Named moves (each a turn or a mirror), then the moves between two rows, first move first; the first pair answered:
move Lofer:
[-12   9  11  -5  10   7 -10 -11  13   4 -19  -7   5   3   8   9   5   6
 -15  -9   3   5  -2   7  -5  29 -16 -21   4  -3  -7 -22   0  29  -6  10
 -13   2   0   4  -1   0  10  -7   2  -2  16   9   9   8  -9  13]  ->  [-11  -3   2 -21   9  10   3 -18  15   3 -15  -5 -12  -4  10  13   4  10
 -13 -18   1   2 -14   8   1  26 -15 -11   1  -5  -7 -18   1  16   1  16
  -9  14  15  11  -3   0  12  -4  12  -1  18   9   8   4   7   1]
[ 13  -5   1   5  -4  11  -6   4 -11  -6   5  11 -15   2 -13   3 -10   4
   6  -4  16   7  17   7   5  -5  -7  13   7  10  -5   1  -4  -1  -1  -3
   2  18   6  -8  15  -5  -1   1  -9   4   1  -4  -8   6   9   1]  ->  [ 14  -2   2   9  -4  10 -10   6 -11  -5   4  11 -12   4 -14   1 -10   2
   8  -2  17   8  19   6   4  -3  -9  10   7  11  -5   0  -4   3  -2  -4
  -1  15   4 -12  15  -5  -2   0 -12   3   2  -5  -7   7   5   3]
[ -5   1 -13  24 -20  12  12  -1 -15   3 -12  24 -17  21   7  11   7  20
   3  15   2 -10 -10  -1  24 -21  15 -14   7  12  -4  12   0 -16  11  -8
 -30 -11  -2   6  -5 -11  20  17 -10  11   3  22   1  11 -13  12]  ->  [ -2   1 -12  22 -19  13  13   1 -15   3 -12  23 -18  20   6  12   7  22
   2  14   1 -10 -10  -1  26 -23  15 -13   7  11  -2  12   1 -17  10  -7
 -30 -11   0   8  -5 -13  19  17  -9  10   2  23   0  11 -12  11]
move Diti:
[ -8   0   0   1  -9  -3  -1   7  -6  -4 -16  -1 -28   9   8 -20  17   4
  -7  -3  -1  -9  16  -1   6  -9   3  20  14  15  -6   5  -6 -18   5   1
  20   9  -2   4 -17  -4 -11  10   9  -4   1  -4  -5   1  10  -1]  ->  [-15   3   5   4  -1  -9   2  10  -7  -3 -18  -4 -31   7   2 -22  14   6
 -10  -4  -2 -12  16  -3   5   0   2   9  21   6   3  -5   8  -8   1   7
   6  14  -7  -2 -17  -7 -15  10   6 -12   4  -1   0   4  13   2]
[ -6  -4   4 -16  13   0  10   4   9  -1   0 -10  -1 -12   9  -7   6   9
   5   3  -6  -7   7   9  -1  -5  -3  -6   0 -12   2 -11   4  -6  -6  18
  16  -1   8   4 -10   5   3  12  15  -6  -6  -3   6  -1   0   0]  ->  [  0  -7   2 -12   3  -8  16   2   0  -5   7 -10  -8   7 -17   5 -10  14
  -3   8   3   4   6   6   6 -12   3   0  -2 -11   5  -6   8  -7  -6  12
  -7  16   2   2   5  -7   7   0  -1   0   7   1   3   5  19   7]
[ -4   1  14  -1   4   5  15  -8   8   3  -7  -1  -2  -2  11   0   2   6
 -14   4   4  10 -21   0  -9  -6  -8  -1  -2   0  -7   3   4   6  -4   0
  -3   1  -9  10  -7  -2   3  -7   7   1  -5  -9  -5 -10  -1   2]  ->  [ -1  -1  12   0   2   3  15  -7   7   3  -6  -1  -3   1   7   2   1   7
 -15   6   5  12 -22  -2  -7  -6  -8   1  -3   0  -7   4   3   5  -2  -1
  -5   4 -11   9  -6  -5   3  -9   3   4  -2  -9  -5  -9   2   2]
[ -9  14   1   6  13 -19  -6   9 -17  -2   6  -2 -31 -27  -1  -9   6 -29
  19 -33   0  -8 -22  12 -10  25  14 -22   0 -29  16 -14  22  14  -7  15
  -6 -16   8 -35  17 -13   0  11   4  -3  -6  24   4   7  11 -16]  ->  [ 15  10 -18   3 -18 -17  -7  -1 -26  -9  21   4 -33   0 -21   8  -5 -28
  20 -26  10  11 -25  13   0  -2  20   9 -15 -11  -4  19  -4 -10   4  -7
   1  -4  14 -23  31 -22  11   1 -11  24   2  23 -14  11  24 -12]
move ven:
[  4 -20  11 -31 -17 -23   4 -14  -3   5  15  -1 -13 -10  17  -3  -6   0
  24 -32  -6  -4  -3  14   8 -27   2   0   0  16 -12  14  -3   7 -15 -15
 -12  -8   6  13  13 -10  13 -12  -7  -7  -3  -8 -20  -8 -28  15]  ->  [  4 -12  28 -21 -16 -14   0  -8   2  16   6   2  -5  -3  22  -2   3   0
  17 -15  -5   3  -3  11   1 -27  -2   2   1  24 -16  14  -6   9 -15 -20
 -10 -17  -8  14   6  -6  14 -13  -8  -4 -11  -9 -19 -11 -35  21]
[-12   8 -18   8   3  -9  -4  -2 -12 -12  23  16   2 -15 -21 -27  -7 -22
  22   6   1  -4   0   7  -3   3  16 -19   0 -23  -9  -4  14  11  -7 -22
 -15 -14  -8  -2   9 -10  22   6  -5   4 -10  10   2  17 -11  -2]  ->  [-12  14  -3  17   2  -1  -7   4  -7  -3  17  17  10  -8 -15 -28   3 -22
  18  18   3   2  -1   6 -10   1  11 -18   0 -16 -13  -5  10  12  -8 -27
 -13 -23 -20  -1   6  -7  20   6  -6   6 -16   7   2  13 -16   4]
[ -1  -6  10 -12  -2   6  12  30  20  16 -15   0 -13  -2  -4 -10   6   6
  -4  12   9  10   1  -6  17  -3  -9   5 -16  -3   3  10  20  20  -4  -4
  -1   5   0 -17   1  -4  10  -6   0 -15  14  13  12  -6  12  12]  ->  [  1 -10 -11 -20  -2   1   3  25  15   7  -7  -3 -15 -12   2 -17   5   1
   9  -4   4  -1   8  -2  21  -1  -5   6 -17  -8   1  13  16  19  -2  -2
  15   4  18 -20  -1   0   6   4   7 -18  14  14  13  -2   6   4]
[  3   2 -15  -8  14  -3  16  -4   3  -7   2   2 -12 -22   3   2  -8   0
   0  -7  -1 -10  11  11   1  -4  -6  -9  14  -3   7  -2  14  -3   7  11
   3  -8   7   6  -1  16 -10   9  13 -11  -8  10   4  -7   7  -9]  ->  [  1  11   8   3  15   9  12   4  10   8  -8   5  -1 -13   9   3   5   2
 -10  13   1   0   8   9  -7  -4 -12  -7  14   8   3  -4  10  -1   3   6
   3 -18 -10   9  -6  20 -11   7  10  -8 -17   8   5 -10   2   0]
move tudo:
[  2   6  -5   8 -12 -20 -10   3 -11 -19   7   4   3   8 -17   9 -12 -11
   2 -10  10  -1   8  -8   5   2  -1 -13   5  -6   3  -1  -6  21  -3  -3
 -19   5  -1 -13   9  -6   1 -11 -10  -3  12   4   1  10  -8   8]  ->  [ -1   0  14  -5 -21  -3  10 -11   7  -6  -5  14   7  -1   4  18   2  -6
  -3  -2   4   6 -25   7  -7 -17  -7  -6  -8  -1  -5   8 -15   3   8   0
 -12  -1  -5   9   4  -3  13 -19  10  10  -3  -5 -10  -9  -7  -6]
[ 12 -19 -13   0   4 -14 -11   4 -18   0   2 -14  -4  12 -15  -7  -5 -13
  24  -5  16  -1  21 -25   8  26  -5   5 -14 -11  -3   2   9  -7  -2  -3
   9   7  17   3   0   6 -11  18 -12  -3   0  -5  13  10  11  -4]  ->  [ 11 -25   8 -15  -4   3   9  -8   1  10 -10  -3   1   3   6   1  10  -7
  17   3  10   9 -12 -11  -6   6 -12  13 -26  -7 -13  11  -1 -24  10   1
  15   3  13  24  -4   9   2  11   8  10 -15 -13   2  -9  12 -17]
[-10   1  13  -9   4  -1  11  -6   8   1  -8   3  -1  -3   3   7   2   3
   1  -4  -3  -3 -16   4  -4  -6  -3  -3  -1  -4   2  -9   4   4   1  12
 -12   1  -2   8   1  -3  12  -4   2   2  -4  -2  -6  -5  -1  -2]  ->  [ -8   4   2   0   7 -11   0  -1  -1  -6  -2  -3  -4   2  -9   2  -6   0
   3  -8   0  -9   3  -5   3   4  -1  -6   7  -8   6 -16   9  13  -5  10
 -16   5  -1  -3   5  -2   5   0  -9  -7   4   3   1   6  -2   7]
[ 22  -5  27   2  11  22   0  -6  -1   4  11 -11  -2  -6  28   5   4  17
   1  -5  -5   7 -11   2 -13   8   3  18  11   8   5  17  -2 -13   8  11
  -1  15  13 -14  17  -3 -12   6   6  -6  -2 -22 -13   6  28   7]  ->  [ 24  -1  19  10  16  14 -10   0  -9   0  16 -16  -5  -2  17   0  -3  14
   2  -8  -2   3   3  -6  -8  16   5  15  18   4   8  12   2  -4   3   9
  -4  17  17 -24  19  -3 -17  10  -3 -12   5 -19  -8  13  28  14]
move muf:
[ -2  -1  19  18  -5 -17   4  -8   5  -3  -7   6  20  -1  -8  -6  -3  -2
  -1   2  -1   2  -3  13 -12 -20   6 -16   5  -1   2  -3   9  16  -6   2
 -21   0 -18  -5   9  -7   8 -14  -6   5  -4   0  -4   1 -12   1]  ->  [  0  -3  12  19   4 -20   2   2  -2  -1  -4   1   0   5 -20  -8  -7   1
  -4  -2   5  -3   6  -4  -2  -6   6 -10  13  -4  10 -11  20  15  -9   3
 -23  13 -11 -12   6  -7   0  -5 -10  -5   5   5   3   8   6   5]
[ -3  -9 -10   7   2   6 -13  15   9  10  -6   9  -7  -6   5  11  18 -15
  22   9  -8  -9   7   2  -3   1   9  -8   6   5   2  10  -3   8   9  13
  13  -5 -13   0   2   5   7  12  26 -10  -7   6 -10   3 -18 -19]  ->  [  3  -5 -14  14 -10   0 -19  14   1   6  -2  10  -3   6  -9  17  11 -17
  21  15  -3  -1  13   1  -1  -6  10  -4   4   9  -3  18 -10  11   7   3
   6  -3 -19  -2  11  -3  10   4  13  -3  -3   6 -12   8 -19 -12]
[ -5  -5  -6   4 -15   0  -5   2   1   1   7  -7  18  -9  -3   4 -14   6
   4  -1  -3   3  17  13  -9  -6   7  -1 -15   3  -3   5 -13  21   6  -2
  -9  -8  -6   8   8 -10   7 -19   2   8  10  -7   2   5 -10  10]  ->  [ -4  -7 -12   3  -2  -3  -6  12  -3   3  10 -15  -5  -4 -14   1 -17   9
   1  -6   1  -3  24  -5   3   8   8   4  -5  -3   4  -5   3  19   1   0
 -13   6   4  -1   3 -10  -2  -9   0  -4  19   2  11  13   9  14]
[ -4  -4  28  12   4  -2  12  15 -11  -2  -6 -10  20   4 -11 -13  -8   2
  -3 -12  18  10   6  15  15   9  -2 -40  14  -9   0   2  -6  -7   5   9
 -13   4  -5 -23  10 -13  -2  -2 -20  -1  -2  18  -5   5  -1  26]  ->  [ -8  -8  29   5  12   1  16  17  -7   2  -9 -10  13  -7  -3 -19  -2   3
  -3 -17  14   2   3  14  15  14  -4 -43  16 -14   3  -6   3  -8   4  17
  -8   6   0 -23   2  -7  -6   5  -9  -8  -5  18  -1   4   1  21]
Then:
Each pair is 2 to 3 moves apart.
[  9   4   8  10  -7 -11 -11 -16   4  25  -5  -6   5  15   0  12 -19  27
  15 -29   3 -12   6  -8 -10   1   3  28  10  13 -13   6   1 -12  14   7
  -5   0  12  -8 -12   1 -15  -2   3  12  15  -8 -19  -6   9  -9]  ->  [  8  10   5  17  -6 -13 -21 -14  -1  21  -5  -7  14  16   0   8 -19  22
  18 -28   2 -14  16  -7 -11   4   4  23  12  13 -12   3  -1  -4  11   6
  -3  -7   9 -13 -12   1 -17  -3  -3  10  15  -8 -17  -3  -2  -6]	Lofer, ven, ven
[ -2  -1   3   7   3   1 -18  10 -10  -3   4   2   4  12 -12  -6   0  -2
  -7   6   3   3  17  -9  -3   1   2   3   2   3  -8   0  -8   5   2  -7
   3  -7  -7 -13  -1   0   3   4 -11   2   9   3  -5  11  -8  17]  ->  [ -8 -11   0  -9  13   7  -8   9  -5   1   1   0 -14  -4   0 -12   8   1
  -5  -4   1 -10   6 -13  -2  10   0   4   5  -5  -3  -8   3  -3   5   5
  12  -1   9  -8 -11   7   0  17   8  -8   6   3   0   6   4   5]	muf, Lofer
[ -7  12  18 -15   4  -1  21 -23  13 -17  -8   3   4 -23  32  15  17  -2
   2   1  -6   6 -30  41  -5 -22  18 -21 -14   0  -4  -3 -37  -4   8  12
  -4 -14 -15   7   3  -6  14 -23   2  20 -16   0 -21 -15 -15 -11]  ->  [  9  14 -12  -9 -10  -4  -1 -22  -1 -28   7   0   7  -8  22  15  10 -11
  13  -4   0   8  -7  35   6 -26  24  -5 -17  11 -17  13 -55 -12  10  -3
  18 -17  -2   1   7  -4   9 -17 -11  27 -12   2 -26  -1 -19  -5]	tudo, Diti, tudo
[  9   5   9  18  -4  -3 -23   8  -2  17  -1   3  11  21  -3   6  14  -5
  -4  27  15   7  18 -11  -4  -1   7   3   3  20 -10  12  -9   6  -2 -11
  14 -21 -16  -5   0   6  -9   5  -4  -9  -7  -4  -3  -3 -14  14]  ->  [  5  -5  18   3   5   9  -7   7  10  28  -9   6  -3  11  10   5  25   3
  -9  25  13   4  -1 -16  -5   0   2   9   2  17  -7   7   0  -8   3  -2
  20 -15  -8   4 -12  13  -8  14  14 -13 -15  -6  -2 -12   1   3]	muf, tudo
[-20   5  -9   7   1  -1  -5  -2  24  15   3  -1  10 -17   3   8   8  16
   4   0 -12   5 -20  15   1 -10  11  10  -8 -20  14  -8  19   7   5  13
 -31  -2  -7   5 -19   6  12   0  10  -4   8 -24  -3  -5 -10  -4]  ->  [-20   4 -20   5   1  -3 -11  -4  21   9   7  -3  11 -23   4   4   7  12
  10  -9 -14   0 -14  17   4  -9  13   7  -8 -23  14  -8  17   8   6  13
 -25  -3   0   3 -19   8   9   4  11  -5   9 -23  -2  -3 -15  -8]	Lofer, ven
[-10   2 -16   5  15 -17 -20   7 -11 -11   8 -13   3 -10  -8  -7  -4  -1
  21 -30   4  -7  21  -5   1  22   7 -20  -2   4  25 -12   2  17  -4   8
  -6   3   2 -14   0  10 -12  11   6 -11   4  -3   7 -10   1 -18]  ->  [ -7  11  24  12  15  13 -17  16   7  20  -9  -5  14   7   9  -1  21   5
   2   7   8  15   6 -13 -12  13  -6  -3  -6  26  11  -6  -8   0   0  -3
   3  -8 -20  -1 -16  20  -5  10  13  -1 -15  -9   2 -20   2  -9]	Diti, muf, ven
[ 17  10  19  -9  -5   9  -4  31 -10  47 -18  -4  -5  27   0   6 -14   1
   6  25  15   2  30 -21  11  -3 -19  37  -8  20 -19   6 -14 -12 -13   1
  -6  -7   6   3  -6  15  -2   4  -9   2 -16  -2   5  20   2  27]  ->  [ 14 -10   2 -38  -3  10  14  17  -4  40 -15  -3 -24   3  13   6 -13   5
  16   1   7 -11   8 -15  14  -5 -16  41 -13   8 -19   8  -8 -28  -3  17
   7   5  34  15 -10  19   0   9  17   1 -18  -5   4  11  14   3]	muf, ven, Diti
[  2   0 -15  10 -21  -9 -14   1 -21 -13  -9 -14  11  -5  -2   1 -11  10
  -3  -7  -2  12  23  23 -14  -5   1  -4  -2   3   2  20 -26  12  -9 -12
  16  -9   3 -11  17   3  -6  -4 -24  -2   8  -5   2   6 -27 -17]  ->  [ -6   1 -11  13  -4 -12 -16   9 -22 -10 -12 -19   0 -10  -3  -6 -10  12
  -4 -11  -2   3  29  14 -12  13   1 -14   8  -7  13   1  -7  23 -16  -2
   8  -6   3 -18  12   6 -14   3 -21 -19  11   0  12  10 -21 -14]	Diti, muf
[ -9 -11   8  10   8  -6   4  11  -2   8 -13   5  -7   3   4   8   6   0
  -4  -3   3  -7   7  -4   5  12  -8  -5  11   0   2 -15  12  -2  -2   8
   4   2  -2   7 -16  -2  -8   5  -6   0   3   3   9   0   8  -2]  ->  [-10 -10   1  14   3 -15   2   7  -9  -1  -9   4   2   4  -1   9  -3  -3
   1  -7   3  -7  10   4   4   9  -4 -15  10  -1   5 -15   9   8  -2   6
  -5  -1  -5   2  -7  -9  -6   0 -13   2   8   3   8   3   0   0]	muf, tudo, ven
[ -5 -10 -23 -14  -7 -26   7 -11 -10 -15   3   2 -16  -1 -20  16 -11  -3
   7  -9   6  14  11   3   9 -12  20  -8  -6 -13   6   6   0  -7  -6 -15
  -9  14  10  -1  28  -7   3  -8 -14  15  -4   6   0   4  18 -10]  ->  [-20   5   2  -7   7 -11  -6  -5   6  -2 -14   5  15 -23  17   0  13 -11
  12  -1  -5   8  15  15 -13  -2  11 -32  -3 -12   5  -9  -2  10  -9  -7
  10 -23  -6  -1  10   9  -4   0   0   6 -29  -2   7  -5 -22 -12]	tudo, Diti, Lofer
[ 21   2 -28   4   5 -20 -15  10 -30  -2   2  17  34   4  -1   6   4   5
  13 -23   1  -8  18  -2   4  -2   7   8   8  14  -7 -11   2   8 -12  -4
   1 -21 -17 -11   9  -4 -14  -3 -17   6  -3 -13 -12  17 -12  17]  ->  [ 13   0 -28  -2  20 -18 -13  16 -26   4  -2  14  24  -6   7   0  10   6
  13 -28  -1 -18  19  -8   5  12   5   3  14   6   0 -24  15   9 -14   6
   5 -19 -11 -14   0   4 -20   6  -6  -6  -6 -11  -4  16  -9  15]	Diti, muf
